One turn or mirror swaps these rows in pairs. Which row does each one swap with?
Z_16: [-21   8   2   2   1  34 -16   9   3   2  18  -1   9  -2  14   3  16   8
  -3 -11]
Z_745: [ -4   3   0 -18  22  12 -14  -9  22  -6   8   2   0  -3  -5   1   5  18
 -10   6]
Z_839: [ -1   6   5   1  21  15 -11   3   4 -26   9   9  14 -16  -9  -3  12   1
  -1   0]
Z_662: [ -3   7  -6  -6   8  25 -22   0   1   9  33 -11  -7 -11   5  -2  19  17
  -7  12]
Z_311: [-22  13   3   4  -1  31 -16   7   2   3  12  -2   7  -4  11   0  12   3
   0 -12]
Z_305: [-13 -11  -6   3  -3  19  13  -6   3   6   6  -9   7  -8  -7 -14   5  14
   8   4]
Z_742: [ -9  -7   0  -9  -5  16  -6  -2   9  -7  13  -7  -7 -12 -18  -1  35   3
 -21   3]
Z_960: [-11 -17  -8  -1  -2  17  11  -4  -3   4   5 -11   5  -1  -3 -10   6  18
   7   3]
Z_910: [ -8  -7   2  -9  -4  15  -7  -2   7  -5  12  -9  -7  -9 -22  -5  31   4
 -22   6]
Z_397: [-13 -17  -6   3   2  21  14  -9   0   5  12  -9   4  -8  -4  -9   5  17
   6   6]
Z_883: [  6  -5  -3   2   8  20   2   5   3 -22   6   9  -1   4   5 -29  11  18
 -11  11]
Z_713: [ -4   4   8   3  24  11 -13   4   2 -25  11  10  10 -13  -7  -2  10   3
   0  -1]
Z_897: [  0   4   4   1  25  17 -12   2   6 -25   9   9  11 -15 -11  -4  13   3
   1   0]
Z_193: [ -8 -17  -6   1   3  25  14  -5   1   6   9  -8   8  -7  -6  -8   5  17
   7   7]
Z_872: [ -8  -5   1 -12  -3  14  -5  -4   6  -7  14  -8  -6 -12 -20  -5  32   4
 -20   2]
Z_349: [ -2   2 -11   0   7  28 -19   2   2  11  31 -12  -7 -12   4  -1  18  17
  -5  11]
Z_124: [ -2   7   5   0  25  13 -11   4   7 -26   8   8  11 -12  -7  -4  12   1
   0   2]
Z_598: [  1  -7  -7  -4  19  29  -1  28   0  -5   6 -13  11 -14  -2  -7  12  23
  -6   5]
Z_231: [ -7   8 -14 -18  -4  31 -21  16   3 -16  19   5  -4   8  -8 -14  21   2
   0   7]
Z_780: [ -5   7   2   6  13   8  -4   3   4 -14  14   8  10  15   8  -8  26   4
   5   3]
Z_328: [ -9   1   1   6  -6  19 -15  12   9 -12  12  -4  19  -3 -22   6  20  19
 -16  17]
Z_206: [ -7   6   1   2  -8  25 -17   7  12 -18  11  -3  16   0 -16   9  21  21
 -12  15]
Z_264: [ -6   6 -11 -19  -5  31 -17  18   3 -10  19   7  -5   9  -7 -17  18   0
  -5  10]
Z_609: [-21   9   3   3   2  30 -19   9   6   4  13   2   9  -4  10   0  11  11
   0 -15]
Z_83: [-21   8   0   5   0  28 -18  13   5   7  15  -2   5  -3  13   1  11   9
   0  -9]
Z_224: [-10  -9   2 -12  -5  13  -6  -1   5  -6  15  -7  -9  -9 -25  -3  30   5
 -18   2]
Z_131: [ -1  -7  -7  -2  18  26   5  26   3  -7   3 -13  13 -15  -4  -6   7  20
  -8   6]
Z_496: [ -7  -1  -8 -16  21  15 -11 -12  22  -7   5   5   3  -2  -7  -1   6  19
 -12   9]
Z_999: [ -9 -14  -7   6   1  19  10   0   3   8   7 -11   4  -6  -6 -10   2  20
   9   4]
Z_953: [ -2  -7  -7   0  19  30   0  26   4  -4   4 -13  10 -16   0  -3  10  21
  -2   5]
Z_817: [ -4   2 -15 -20  -4  32 -17  16   4 -13  19   3  -4   8  -4 -21  21   0
  -5  11]
Z_20: [ -9 -15  -5   2  -6  19  13  -4   5   5   9  -6   6  -9  -6  -8   4  18
   7   5]
Z_864: [-23   6   3   1   3  34 -15  11   0   3  13  -1   9  -4   8   6  13   9
   0 -12]
Z_283: [-11   2 -13 -18  -5  34 -18  14   3 -16  18   6  -1   6  -8 -19  18  -3
  -4  11]
Z_992: [ 10  -2  -8   3   7  23   0   5  -3 -20   3   8  -2   3   7 -28  13  14
 -11  14]
Z_814: [ -4   5 -14 -22  -6  30 -16  14   1 -13  19   4  -8   9  -4 -18  20   1
  -3   9]
Z_386: [  5   1  -6   1   4  21   3   0  -1 -22   4  10  -5   2   6 -27  13  16
 -14  10]
Z_359: [ -7  -1   4   0  -8  19 -26   6  10 -15   9  -8  12  -4 -13   7  25  16
 -15  20]
Z_716: [  6  -6  -8   3   5  18   0   2   2 -21   0   8  -4   0   5 -26  10  15
 -16  12]
Z_165: [ -1   4 -11 -12  28  11  -7  -5  19  -9   4   2   4   0 -11  -1   8  19
  -9   4]
Z_610: [  6  -5  -8   4   7  21  -1   6  -4 -21   3   8   1   2   6 -28  12  16
 -12  12]
Z_78: [-22   6  -2   2   0  29 -20   8  -5  -1  14  -1  10   2  14   1  11   8
   1 -12]
Z_676: [ -6 -19   3  -8  -2  25 -11   3   5   0   2  -7   0  14 -14 -11  15  -6
 -11   5]
Z_489: [  1   2 -11  -5  10  23 -17   4  -2   7  32 -10  -7 -12   6  -2  16  17
  -8  13]

Z_780 swaps with Z_676
Z_231 swaps with Z_716
Z_206 swaps with Z_496

